A state moves one step at a time under one of 6 hidden systems, and each row is a state written as 20 numbers. Each run below is a few steps of one system.
run 1, Q_123, 11 rows:
[[-12 -29  13  20  50  11 -20   2  36  40 -11 -67   2 -13  11  -7  29 -31
  -13   0]
 [  9  32  -5 -56   7  -8 -17 -12   5 -60  -3  28 -33  12  -8 -13  15 -49
   35  19]
 [  4  15  46  22 -51  -1 -40  28 -29  24 -33  -3  -4  11   1  21   4  30
  -52  -5]
 [ -7  25 -43  40  30  26  53 -11  -5   9  44 -20 -53 -11  -8   7 -24   4
   11  24]
 [-18 -22  11 -17 -36  -6  35   7 -29 -40  -4  36  48  -7  29 -29 -25   7
   26 -43]
 [ 13 -31   8  49  37   6 -45 -17  20  42  -8 -45  18 -39   4 -17  27  -9
    2  -7]
 [  5  24 -12 -55  10 -13  -5 -34  23 -32   6  46 -17  -6 -53 -10   2 -39
   20  22]
 [  8  -5  28 -18 -34  -7 -20  27  -5  17 -49  -5   4   3  -8  33   7  58
  -58 -22]
 [ 19  27 -46  29  46   8  29  -9   4   5  50 -34 -29  16  12  12 -13  36
   27  39]
 [-38 -20  16 -21 -29 -10  22   4  -8 -21  14  47  52  44  29 -30 -29  -3
   13 -21]
 [ -1 -32   3  27  43  35 -35  -2  28  43 -20 -43   4  -8  22   1  24 -31
  -18 -31]]
run 2, Q_123 (11 x 20):
[[-37  18 -13  32  52 -30  52 -13   9  23  -5 -15   3   6   2 -24  31  -2
   14  54]
 [-24  -5 -21 -46 -26 -29 -15  13  -8  -7 -20  11 -12  39  -1 -48   5 -21
   28 -64]
 [ 48   5  39  10   7  30 -53  38   9  17  31 -51  -4 -17 -14  -3 -17 -18
  -21 -13]
 [ -9   5  13   9  17  15  20 -10  23 -52   9  55 -41 -18   5   1 -23   2
  -23  54]
 [ -8 -17 -29  25 -39  13  -1 -30 -37  13 -44  36  10   5  34  38   9  35
   -6 -39]
 [ 25  21 -26  21  27  -3  39 -10 -19  46  39 -40  45 -21 -28  10   9 -23
   34  14]
 [-38 -28  23 -47   4 -55  25  27  27 -24 -11  10   9  -5 -12 -58   9 -10
    4   6]
 [ 21 -24  -7  -7  -3   2 -89  -1  24  -2 -14 -34 -51  12  13  -1  10  19
   -6 -34]
 [ 30  42  18  -7  -4  36 -12 -24  -4 -17  53  14   1  15 -25  37 -40  -9
   -4  44]
 [-54 -12  21  16  -2  12  58   0  -3   0 -49  27  12   8  28  17  -3  34
  -49   9]
 [ 14  12 -66  24  33   5  14 -13 -23  16 -14 -28  -4   5  37 -10  32  -7
   60 -33]]
run 3, Q_996, 11 rows:
[[ 24  52 -37  25  35  15  40   9 -37  29   5 -36  11  15  20   8  25 -27
   42  -2]
 [  7   6  13  12 -26 -39 -14  49 -26   8  22  29  31  14  16 -58  11 -52
   25  -6]
 [  3 -39  -1  30   0   5 -44  30  23  33   2 -12 -53 -35  -9  -7  11 -39
  -37 -17]
 [ 23   0  -7 -15 -14  18   5 -22  -5 -51  20  29 -43 -60 -27  31 -20 -31
    4  24]
 [-26 -33  34  17 -33  -9  28 -12 -18 -27 -28  13  22 -42  20  21  -8  63
  -25  21]
 [-43 -17 -38   7  15 -16  21 -71   5  24  -4 -36   2   3 -16   6  11  33
   31   3]
 [-15   6  20 -82 -15 -17 -11  -2   8 -19   4 -19  33  47 -24 -23 -17  -8
   24 -34]
 [ 16  15  45  -4  50  20 -43  24  36   4 -12 -59   3  29  24 -13  10  12
  -21  12]
 [ 21  58 -23  19  22  21 -27 -18   3 -13   6  51 -36  47  14  -4   1 -12
    9  28]
 [ 21  31   1  36 -36  27  13  34 -40  32 -17  46  19   4   6   9 -16  13
  -35 -43]
 [ 12   1 -32  48  35   7  58  11 -12  30  22 -15  10 -62  -8 -23   4 -26
   22  -8]]
run 4, Q_12:
[[ 20 -11 -12  57  46  19  18  37  21  17  37 -18 -29 -23  28   1  -3   7
  -24  38]
 [ -8 -13 -46   5 -22  -7  11 -12  -6 -25 -20  90 -41   5  24  19   8  -4
   -8   6]
 [  8 -29   4  23 -48  -9   6   3 -45  41  -6  -9  43 -27   4  56  18 -11
   -6  -8]
 [-12  -8 -28 -14   8 -52  24   5  -9  -2  42 -40 -25 -19 -25 -25  17 -49
   52  31]
 [-15 -21  32 -50 -43 -25 -69   7   9 -40 -21 -12 -42  14  -6 -15  -4   6
   -4 -16]
 [ 16  14  32  22  14  51 -36 -52   3  -3  26 -57  -4 -14 -12  38 -27  14
   -5  24]
 [-48  32  26  -5  12  13  51 -22   3 -38  11  34  -6  19  -8 -23 -31 -13
   -3  43]
 [-30  13  24  14   0  23   3  -9 -19  11 -82  -1  21   6  30 -15  22   8
  -14 -49]
 [ 54  43 -23  13  35  12  -5 -16 -11  24  19  -2  55  -5 -14 -30   5 -20
   52 -25]
 [  8  -6  19 -13  -2 -34  -1  61  32  10  14  32   2  -6 -29 -59 -18  16
  -37 -16]
 [ 30 -25 -37   8  33  30  -7  -5  30   5 -28 -10 -42 -37   7  30   4  49
  -30 -27]]
run 5, Q_248, 11 rows:
[[  5  26  52 -37  15 -12   8  26   7  -8 -24   3  52 -22 -28 -44  15 -41
   -3  -4]
 [  3  36  20  33  13 -22 -15  28  14  13 -31   4 -37   0 -14 -45   6  62
  -38  15]
 [ 47  36 -42  16 -23  18   0  -8 -25   6  47  28 -28  -1 -28  25 -38  27
    6  -6]
 [ -7 -52  -6   1  -7  39  54  19   3  -8  42  10  27 -18  29  29 -51  -5
  -18 -25]
 [-22 -57 -48   5  53  -6  14 -16  42  -5 -21  10 -12 -15  38 -16  34 -14
   16  -8]
 [ 24  -5 -16 -40 -13 -48 -52  -7   7  25 -27  18  40  21 -19   7  48 -12
   16 -10]
 [-18  10  47 -20 -10 -28 -10  24  15  38  16 -47   2  24 -49  13  -2   3
  -46  43]
 [ -9  36  -6 -17   7   3  18  23  -9 -49  16 -23 -79  31  18   3 -15   9
    5  34]
 [ 31   5   0  39 -20  44 -21   1 -45 -23  10   1  15  14  79  23 -13   5
   26 -19]
 [-33 -20   9  54   8  28   6 -45 -10  26  12  17  30 -23   5 -11  -4 -63
   10   6]
 [-25  -1   3 -33  -8 -19  12   1  -1 -12 -60  23 -19 -38 -32 -35  29 -45
   -1 -35]]
run 6, Q_924 (11 x 20):
[[ -2 -27 -32  18  13 -19 -13   1  48  46  -9  70  -2  10 -12   2  13  26
  -49  10]
 [ 27 -12 -62 -64  -9 -24  24  12   7   6   0  22   6  26  -9  52  11  17
    5 -18]
 [ 11 -13  14  -6   5 -32  48  44 -14  -4  18 -46  41   2  40  26  13  28
    9  43]
 [-49 -17  -1  39  -1 -33  -9  13   5  15  24  -4 -23  58  41 -24   8  -5
    0  46]
 [-10   0   3 -40 -35  15 -47   7  -9   0  14  -2 -23  63   6  29  -3 -65
    2 -18]
 [ 10  16  44 -20  12  32  17  18  -8 -32  -5 -50 -33 -36  -5  34   0 -46
  -15  28]
 [-27  25  20  40   5  -3  -3 -19 -19 -40 -49   1 -59 -28  22 -38  19  12
   12  23]
 [  4  22  -1  31 -53   5 -44 -32 -48  26 -24  13  -3 -12 -25 -12   3  -6
   11 -50]
 [  4 -13   5  -9  -9  12  30 -17  -5   9  37 -14  15 -70 -71  -8 -36 -21
    2 -22]
 [-10 -47   1  -7  36   5   1 -36  46 -42  -6   0   7 -41   9 -41 -18  46
   17 -13]
 [ 35   6 -17  21  20  15 -54 -51  20  27  -9  28  46  22   5  20   8  49
    0  -1]]
run 7, Q_48:
[[-11   0  19 -49 -47 -53 -17  16 -11 -26 -27  25   5  -4 -29 -49   1  14
   12 -28]
 [ 18 -20   9  11  24  27 -32 -22  27  31  19 -69  10 -11 -16  12 -21  49
  -16 -18]
 [ -3  11  -6 -49   6  23  13 -39  17 -42  35  48  12  21 -21  13 -32 -37
   21  18]
 [-20  -4  30   6  -8  14  -5  23   1   9 -51  17  32  49  54  10   6  43
  -45 -22]
 [ 19  22 -61  29  56  13  28  -6   5  45  26 -10   8  16   8   6  24 -38
   28   5]
 [ -1   2  29 -28 -35 -45   6  72 -14 -18   4  33   3  -1  -3 -42   3 -42
   -5  -1]
 [ 19 -27  -5  37  23  20 -31  22  25  20   4 -48 -52 -26  13   8  -3  34
  -35  -6]
 [ 21   6 -29 -12 -28   1 -10 -37 -17 -29  36  45 -23 -20 -23  35  -9 -47
   29  25]
 [-41 -31  46  18 -41 -12  11   2 -18   0 -44   7  22 -15  21  21   3  45
  -42   8]
 [-18  -1 -60   4  50  -2  25 -51  12  15  -8 -38 -22  -4  -4   8  28  -1
   41   7]
 [ -7  16  40 -51 -37 -46 -26  14 -19 -23  -3  -3  30  24 -15 -39   8 -26
   33   0]]
run 8, Q_48, 11 rows:
[[-31  30  -1 -35   2   2 -32 -16   7 -13 -30 -33 -50  71   9  12   7  20
   -5  -1]
 [  7  47  19  21  -9  29   3  -4 -49  10  38 -44  29  40  18  15 -20 -28
   36  11]
 [-41  11  31  34  17  29  49  20  -9 -23   3  14  -8  -6  28 -57 -29 -26
   -2  -5]
 [ 29  20 -22  19  20  32 -29   8  -6  -3 -49  14 -34 -19  22 -33  19 -11
    8 -64]
 [ 67  22  12  31  -7   0 -22  -4 -22  16  11  19  47 -67 -32  -4   5  -9
   13   3]
 [ -6 -18   5  -1   3 -18  36  -4  29  -7  -5  43  -6 -51 -42 -10 -21  61
  -42  16]
 [ 14 -24 -61 -46 -10 -14  -6 -24  13  -2 -14   5 -12  15  -9  39   2  56
   10 -36]
 [ -2 -39   5 -23 -18 -23  -4 -15   1  16  47 -13  76  25   6  25 -11  -3
   23  13]
 [-62 -35  18 -24  35  -3  15   5  58   6   1   0  -4  46  10 -14  -3 -22
  -35  20]
 [ 16  33 -11 -31  19  12 -36  26   3   0 -26 -20 -33  64  30  22  31 -44
   -2  -7]
 [ 25  42  34  50  -8   2   1  41 -41  11  39 -18  11   9  24   5  -2 -32
    3  49]]
run 9, Q_996, 11 rows:
[[ 32 -18 -21  -2  -1   1 -45 -56  21  -6 -26  47   6 -37 -23  28   9  43
   -7   1]
 [ -3  -4 -15 -34   7 -11  48 -11  28  14   0  25  26  -5 -49  23 -22  67
  -36   1]
 [ -7  -5 -36 -32  34 -14  59  24   8 -11   2 -45   4  33  33  -1   0  49
   22  -9]
 [ 18 -13 -24 -12   8 -14 -32  10   1   3  34 -11  39  70  56   0   9 -10
   42  -2]
 [ -3  -5  12   1  10  20 -32  29  30  46  19  25  13  55   7  15   2 -60
  -47   3]
 [  9  38  -2   4  12  28  28  36 -13   3 -19  10 -48  -7   5  33  20 -63
  -27  18]
 [ 20  23   8  46 -41 -27  16  18 -69  -9  -7   9  -7 -42  20   9  23  -9
   22  34]
 [-37 -39   0  52 -42 -39  -1 -16 -23  34  25  -6 -11 -41 -28 -26  -8   0
    6   6]
 [-40 -45   3 -39 -18  10  -1 -29  13 -25  16 -32 -37 -34 -40 -16 -34 -25
   10 -39]
 [  5 -16  51 -41  12  24 -27 -34  18 -65 -22 -34  12 -29  13   8 -14  18
    9   8]
 [-14  23  16   8  29   0 -29 -63  26  -4 -34  20  17  28   3   4  13  59
  -10  42]]
run 10, Q_248:
[[  1  21   0   3  32  21  35  13  -2  46  18 -47  50  53  19  26  -4  18
   -7   5]
 [-15  28 -16   2  36   3  16  32  11   1  27   9 -15  60  28 -51  -3 -56
   21   1]
 [ 26   1   7  16 -18  17 -59  51  -8  15 -20  21 -19  19  33 -14  15 -43
  -23 -47]
 [ 30  -6  13  48  -1   3 -23  12  -3  29  17   9 -21 -58 -23  24  13 -49
  -29  44]
 [-20 -17 -11  -1 -44 -41  52  18 -29 -25 -11  39 -32 -40  -2  21   9  -3
  -10  31]
 [ -8 -35 -25  20 -24 -32  17  -8 -33   2  -5 -57 -11 -31  17  11  10  52
   30 -11]
 [-16 -24   1 -17  -9 -23 -22 -48   3 -27  53 -25  21   2 -17 -27 -26   0
   59  10]
 [-45 -22  48 -47  -9  19 -41 -33  32 -32 -29  -4  -1  32  -2 -16 -24  11
  -21 -28]
 [ 25  47  19 -11  57  47 -33 -46  21 -11 -39 -29  -9  -2 -11  24  13  10
   -5  13]
 [ 25  69  20   4  15  18  37   4 -23  -6 -12  45  56  22   6   8  -5   4
   -5  26]
 [-22  28 -16  56  16  19  49  31 -16  48 -11   6  -2  18  12 -33 -11  16
  -23 -34]]
run 11, Q_12:
[[ 22 -36   5 -15   0 -49   2  33  15 -28  30 -27  -2 -43  -6 -34 -15  56
   14  12]
 [-24 -55 -25  -3   8  -2 -28 -52  46  -7   4   2 -37   4  -4  14 -15  59
  -15   5]
 [-24 -23  -4 -41   2  35  21 -41  15  -3  19   9  31  35   0  67 -25 -15
  -15  11]
 [-36   4  25 -18  29 -10  40  28   0   4 -19 -31  26  39  41  10  32 -40
   -2  37]
 [  6  50 -14   6  14 -18 -48   8 -13  13 -36  -7 -21  59  27 -26  45 -22
   26  -2]
 [ 44  47  14  26 -30  20 -46  30 -28  27  37   4  -9  23 -18  -9 -30 -10
  -13 -23]
 [ 12   1  11  47   6  31  36  38  -9 -14  31   4 -47 -55   3 -21 -35  -5
  -22   3]
 [ -2 -29 -18  23 -12   9  12 -34 -14 -44 -36  57 -13 -59  29  -2   8  13
   12  -9]
 [ -2 -31   1   6 -25 -26  -4 -49 -12  32  -6  16  68 -42 -32  17  15   4
   13   2]
 [-25 -14  -8 -57  14 -47  26   1  26  15  13 -43   1  -9 -64 -17   8 -16
   10   2]
 [  5  -2  11 -74  12  -7 -31  11  28 -43 -22 -50 -24  31   6   0   1  34
    4 -15]]
run 12, Q_924 (11 x 20):
[[ 20   8 -38  18  42  28  29 -35  -1  43   9 -35  49  12  10  43   7  28
   15  -4]
 [-13  26   8 -14  34 -33  36  14  15   4  16  21  54  41   1 -47   7 -11
   21  31]
 [  1 -12   5 -16  21   0 -36  55  38  29 -12 -25 -12  57  26 -22   6   2
  -34 -39]
 [ 62  30 -26   2   7  13 -12  42  -7 -12  47   8 -40   9  11  24  -9 -31
    7  26]
 [-16 -15  32   1 -30  -1  29  46 -14 -33 -30  47 -13 -15  38  13   2  -6
  -42  15]
 [-24 -22 -52  43 -12  -6  11  -9 -28  29 -26 -14 -51 -15  25  28  36 -15
    5  -9]
 [ -1  -4   2 -23 -39 -44  -5 -20 -37 -15  15   0  22 -25 -25  -2  21 -54
   54  17]
 [-38 -45  55 -12 -11 -18 -30  -8  26   6  -7 -61  -5 -27 -33 -12  -7  12
  -28   8]
 [  1  15 -19   1  11  16 -40 -66  15 -27  30 -20 -51  12 -20  -2 -28  32
   30  19]
 [  5  37  51 -16 -18  45  -4 -32 -20 -28 -16  21  54  17   1  14 -39  27
   -8 -15]
 [-24  24  -9  44  49  49  56 -13   7  37 -11 -19   3  -6  -5 -11 -13   8
  -20 -19]]

Which system made each run below?
run 13, 2 rows:
[[ 17 -17 -15  37  26  46  30 -26   1  -7   5  57  18 -48  22  27  -4 -37
   -8  15]
 [-22 -26 -20  -7 -15 -34  45  -5 -10   5 -56  55  19 -34   1  14  37  -3
  -13  -5]]
 : Q_996
run 14 (2 x 20):
[[  8  20 -41  -9  47   4  26   9  22 -43 -14  29 -63   7  31 -11  14  -2
    8  22]
 [ 47   1 -19  23 -29   2 -23  18 -38  29 -13  26  54  18  42  34  17  21
    4 -30]]
 : Q_248
run 15, 2 rows:
[[ -4 -12 -30  37  53  20  31 -58  12 -14  14 -13   1 -55   0 -21  -5   6
   41  13]
 [-23 -22  11 -53 -23 -25  -4 -20  22 -15 -28  68  41  14 -23 -19  -3  -3
  -12 -22]]
 : Q_12
run 16 (2 x 20):
[[ 52   3 -17 -45  21  28 -42  20  21 -47  -5 -11 -28  24  40  18  -1  12
   11 -25]
 [ 20  28  32  40 -10  15 -25   2 -16   9  23  34  34  35  32  31  -8   2
  -22  55]]
 : Q_123
run 17 (2 x 20):
[[ 15 -17 -17  31 -34 -28 -32  64 -24  34   4 -18 -31  25  41   5  24  -7
  -11 -13]
 [  3 -30  -3  24 -31 -16 -29   1 -17   4  63 -17 -36 -23  -8  18  -5 -62
   14  41]]
 : Q_248
run 18 (2 x 20):
[[-35 -17 -10 -43  -6   6  38  -6   1  11  -4 -17 -19   2 -27  53  13 -68
  -15   9]
 [ -5  -5  30 -19  10 -19   5  28 -13 -51 -28 -47  -7   8  64   8  31   2
   19  35]]
 : Q_48
run 19, 2 rows:
[[ 42 -42  16 -14  13 -11 -43  14  35   1  31 -35  -3 -41 -14  32  10 -16
  -15  38]
 [-20  -3   4 -15  -5 -24  -9 -25  24 -38 -13  36 -42  10  -3  23   0  49
  -25  68]]
 : Q_924
run 20, 2 rows:
[[  9  49 -35   0 -16   2  -1 -28 -14 -14  33  28 -44  40 -23   3 -35  43
   15  12]
 [ -4   0  31 -10 -28  41  42  20 -33 -15  -6   5  53   8  30  15 -41  11
  -12 -46]]
 : Q_924
run 21:
[[-38 -41  12 -25 -49   0  47  -2 -15 -37  29   0  -5 -19  -9  15 -56  29
   -8 -12]
 [ -7 -38  11  24  25  24  -9 -44   0 -16  -8 -62  20 -31  40   6  -2  37
   26  -5]]
 : Q_123
run 22, 2 rows:
[[ -4 -26 -30  28 -25  -7 -32   2   3  12  46  16 -67   7   2  28  -6 -35
  -15  32]
 [-20 -31   4 -28 -48  21  41  -9 -34 -25  17   2  -2 -17   0  63 -27 -31
   -6  -1]]
 : Q_123
run 23 (2 x 20):
[[-16   9  -9  -2  14 -52   3   5   8  65   0 -33  40  36 -29 -22  28  19
    2   4]
 [ -4  28   6 -46  -5 -24 -21  37  15  -1  43 -25 -40  51 -37 -34 -22 -18
    1  -1]]
 : Q_248
run 24, 2 rows:
[[ -1   6  -3 -30 -21 -32 -18   7 -12 -46  25 -31 -40  49  30  19  -3  32
   27  45]
 [-18  -1  23  20 -22  39 -32 -32 -27 -12  20 -31   8  50  53  32 -22  -2
   15   8]]
 : Q_248
run 25:
[[ 10 -16 -30  20   1  -3  38  32  -4  29 -35  17   7   8  39  47  17  56
  -43  -9]
 [ 11 -31 -72  -1   9 -46  32  12  -6  20  41   3   7  -2   8   8  27 -29
   45  12]]
 : Q_48
run 26, 2 rows:
[[-20   5  58  15 -40 -47 -44  18 -15  -4  -7 -12   8  22   6 -43   0  44
   -5  20]
 [-28   2 -17  27  14  44 -20 -38  21  20  32 -20 -61  20 -26 -11 -37  -4
  -10 -17]]
 : Q_123
run 27:
[[  1  33  -7 -18  41  34 -17 -42  -4 -25 -38 -47  -2  20  24 -21  13   6
   47 -37]
 [ 30  50  51   7  19  25 -34 -12   0   4   0  17  73  12  -9 -36  -8 -15
    7  -6]]
 : Q_248
run 28, 2 rows:
[[ 27 -27 -40  14   7  18  -4 -15  27  35 -19  67  19 -15  -8  33  -1  38
  -42 -28]
 [ 41 -13 -59 -21  28 -16  40   2  20  30  22  22  45   0  -8  46  13  14
    3  12]]
 : Q_123
run 29:
[[ -2 -15 -21  55 -32 -18  27   7 -29  30  55  -2 -31 -46 -31   6 -20  -8
   -4  23]
 [-33 -50 -17 -29 -35 -15  23  -8 -12 -50  -2   7 -50 -49  -1  -2 -10 -24
   21 -20]]
 : Q_12
run 30:
[[ 26 -11   1  39 -20  13 -43   2 -19  15 -45  14   6 -36  16 -22   9  33
   -8 -63]
 [ 44 -10 -31  13  18   7  13 -27  10  16  58  17  26 -57 -47   0 -26  -4
   20   2]]
 : Q_12
run 31:
[[ 23  65 -24   8  12  41 -18 -68 -25 -11 -15   7  -9  16 -11  16  -8  21
   35 -14]
 [ -5  31  30  15 -23   2  46  -3 -39   6   1  23  79  -2  -6 -23 -27  19
    9 -19]]
 : Q_48
run 32, 2 rows:
[[ 15  54 -10 -23  31  20  31  -9 -20  16 -48 -39  26  12  -8   4  20  23
   18 -36]
 [ 19  40  14  38  22 -22  20  40 -16  19  25 -22  26  -8  -7 -73  -6  13
   25   1]]
 : Q_924
run 33, 2 rows:
[[  7  54  20 -36  36  18 -20   5  30 -16  -1  19   8  63  -6 -44 -16   3
   -4  -7]
 [ 34  42   9  21  22  57 -22  29  10  26 -16  20  -3  37  16  12 -12   6
  -51 -24]]
 : Q_248
run 34:
[[  4 -15 -17  47   4 -38  -1   2  -8  29   5 -37   2   7  31  17  19  76
    1  37]
 [-34 -18 -59  -8 -21  -5   9 -24   2  13  54  24 -33  55  -6   4 -30 -15
   20 -10]]
 : Q_12
run 35:
[[-12  38 -33 -48  26  13  11 -29   3 -36   5  -3 -12  51   4 -28 -14  -3
   52 -30]
 [ 42  15  41  -4   6  17 -48  36   1   9 -19  -6  63  30  35 -14   3  13
  -11 -32]]
 : Q_996
run 36, 2 rows:
[[-19 -21 -18  17  37  24 -38 -68  47 -10  22  29 -17   4  -6 -30 -20  -7
   12   4]
 [ 11   5   3 -60  -5  26 -19 -21  16  -6 -53  45  26   9 -21  39  11 -14
  -30 -40]]
 : Q_248
run 37 (2 x 20):
[[ 12 -15 -14  21 -25  35   4 -23 -43   2 -11  -8  -9 -61   0  27   4 -50
   21 -45]
 [ 19  10  27  10  -6 -34  24  -6 -24 -12  -2 -16  19 -85 -41  -9  16  -9
   18  38]]
 : Q_123
